(in the rows, 128 means zero)
Named turns come first, each shown by rows before and after it. Which turns, in which order, take the first row of each pair that follows to the second? Write the first one first, as in the answered first pair.
turn nenom:
[160 116 148 159 132 110 145 138 150 120 136 129 103 162 141] => [125 101 136 150 135 118 157 139 166 122 137 106  97 137 120]
[ 94  93 133 143 141 146 160 161 172 128 109 133 157 131 122] => [ 82  96 115 120 134 146 154 161 150 123 117 127 175 108 124]
[133 118 134 120 120 126 137 150 129 133 128 146 146 131 143] => [133 118 138 127 121 128 140 149 139 136 128 144 144 133 141]
[129 115 118 143 119 137 133 156 158 123 143 146 124 110 126] => [123 117 111 129 113 137 131 156 151 118 147 141 131 102 127]
turn Zumu:
[112  90 139 145 137 118 166 139 153 141 111 126 110 123  96] => [158 100 144 129 111 116 154 153 114 140 108 170 145 139 145]
[ 84 120  99 123 142 116 131 116 142 143 114  86  97 102  87] => [112  88 106 112 120 127 148 173 154 160 100 148 155 110 148]
[151 146 174 151 124 131 133 113 128 128 122 131 114 159 134] => [136 137 175 156 130 133 140 114 143 127 121 120 102 159 120]
turn goniv:
[156 140 155 144 134 106 129 103 126 130 119 118  99 149 113] => [128 118 149 147 139 114 149 123 158 140 116 115  97 132 103]
[128 128 103  73 146 110 144  93 107 130 104  76 126  77 111] => [180 164 129  93 145 100 124  74  88 121 105  96 111 131 125]
[ 66 110 117 107 137 148 154 164 133 141 139 107 179  93 112] => [115 156 112  82 125 135 115 129  65 116 148 116 180 120 131]
[200 129 157 128  99 141 133 159 117 135 121 205 166 170 193] => [159  90 155 146 110 151 169 188 182 151 110 192 162 149 174]
turn rog:
[157 122 118 125 153 141 126 118 116 124 130 105 160 143 135] => [158 129 117 130 155 137 125 112 122 124 131  99 154 148 128]
[169 120 146 136 122 141 136 156 133 137 139 170 158 153 165] => [166 139 159 166 139 136 129 124 150 132 136 143 107 178 131]
[114 119  93 103 108 157 128 125 130 116 162  93 121 116 144] => [138 118 100 102 100 158 131 138 126 119 157 115 137 126 164]
[120 115 104  87 106 121 128 144  96 125 138 125 177  96 142] => [167 133 130 111 103 117 117 136  93 120 137 156 171 148 162]

Each pair is two turns apart.
[112  65 196 175 140 117 158 121 192 168 117  98  83 156 100] => [141  42 162  92 101 123 153 171 122 173 122 153 189 118 184]
nenom, Zumu
[ 75 134 151 145 151 102 120 104 126 114 149 101 113 126 104] => [ 97  96 167 154 138 116 141 155 153 138 138 156 155 139 151]
Zumu, rog
[141 116 147 103  88 123 129 167 120 116 118 177 156 131 188] => [135 163 168 151 121 111 109 101 136 101 126 118  69 169 119]
rog, Zumu
[136 121 134 143 128 126 130 143 142 132 117 144 144 123 143] => [136 128 119 123 124 125 123 139 122 128 121 137 149 108 147]
goniv, goniv
[164 128 185 161 136 151 138 147 159 140 134 176 130 178 161] => [ 64  97 124 110 139 160 155 153 164 145 139 112 147  70 117]
nenom, goniv
[101 141 105  82 122 153 107 128  81 107 130 134 125 164 128] => [ 89 148 108  90 132 150 106 114  89 103 130 117 102 167 107]
Zumu, goniv
[152 127 110 104 101 119 115 150  93 124 121 160 158 126 160] => [130 151 132 151 134 108 110 103 134 116 122 106  75 148  94]
rog, Zumu
[125 153 132  37 107 117 104 135  67 127 159  98 141 137 154] => [155 131 194 129 125 125 133 160 166 148 136 133 104 210 158]
nenom, goniv
[105 139 108 147 148 123 129  97 136 122 133  86  97 125  79] => [ 92 122  82 103 133 127 129 121 112 125 132  98 144  86 105]
goniv, rog
[107 167  78  50 118 109 117 111  60 122 141 115 150  74 145] => [ 87 174 136 151 160 108 136  81 163 127 131  79  47 134  76]
goniv, Zumu
[138 157 107 109 156 137 114  61 103 115 116 120  71 108 124] => [157  98 113 108 135 151 147 135 137 142  97 189 133 107 190]
Zumu, Zumu
[121 130 117 110 111  99 106 119  92  86 118 125 126 136 157] => [ 87 104 102 110 117 105 123 133 110  96 112 111 133 108 149]
Zumu, rog
[ 93 158 103  77 149 107 133  96  93 134 160  72 133 111  73] => [170 184 135  99 135  98 112  92  69 126 160 122 138 181 118]
nenom, nenom
[104  90 111 152  66 139 158 200 129 119 128 175 166 128 141] => [ 74 146 101 155  96 116 122 112 100  89 145  93  88 125  60]
Zumu, Zumu
[166 139 161 134 136 136 132 138 127 138 133 179 133 171 164] => [ 94  98 122  97 136 148 160 162 143 149 133 149 159  94 143]
goniv, goniv
[ 94 110 162 145 134 136 175 171 178 154 105 152 120 128 124] => [131 192 152 122 134 118 115  92  85 119 127 115  88 147 105]
Zumu, Zumu
[168 107 130 124  78 158 119 179 124 139 111 183 185 118 191] => [195 142 173 188 102 145 110 141 155 131 109 172 118 182 161]
goniv, rog
[119 126  92 103 116 126 141  99  85 120 144 121 142  89 160] => [131 136  97 104 117 121 132  92  81 116 146 123 136  99 158]
Zumu, nenom
[171 168 163 186 125 124  95 108 100 132 121 135 112 152  90] => [ 97 125 145 185 136 131 128 126 150 147 116  96 108 101  52]
nenom, goniv
[113  96 136 174 156 135 149 159 177 143  95 128 141 119 142] => [163 125 150 177 148 131 129 147 148 134  97 153 138 161 163]
Zumu, nenom
[150 149 115 116 118 142  85 123 121 116 131 163 121 103 135] => [121 140 120 136 135 147 101 116 160 122 127 142  92 101 102]
rog, Zumu
[ 89 112 104 133 139 123 139 120 136 122 144 104 115  94 110] => [148 109 129 142 119 126 138 151 130 128 133 165 147 140 164]
Zumu, rog
[ 97  95 131 149 118 132 156 159 193 151 120 139 125 107 118] => [155 115 140 138 100 127 136 165 150 144 120 186 155 140 167]
Zumu, goniv
[137 170 113 108 129 149 120  86 105  93 119 103 128 129 115] => [122 142 136 151 140 161 149 109 175 110 104 106 111 145 105]
goniv, goniv
[ 75  67 131 155 138 141 173 160 200 150 120 126 119 103 105] => [154 178 123 111 120 116  85  68  55 100 151 115 103 144 114]
Zumu, Zumu
[159 116 152 100 106 130 130 112  64 125 143 135 153 151 121] => [131 122 153 127 127 128 131  84  95 124 145  96 105 148  78]
Zumu, goniv
[145 144 109  90 104 120 111 107  70 118 137 138 155 130 155] => [146 159 140 150 130 118 110  79 117 117 134 116  91 178 116]
nenom, rog
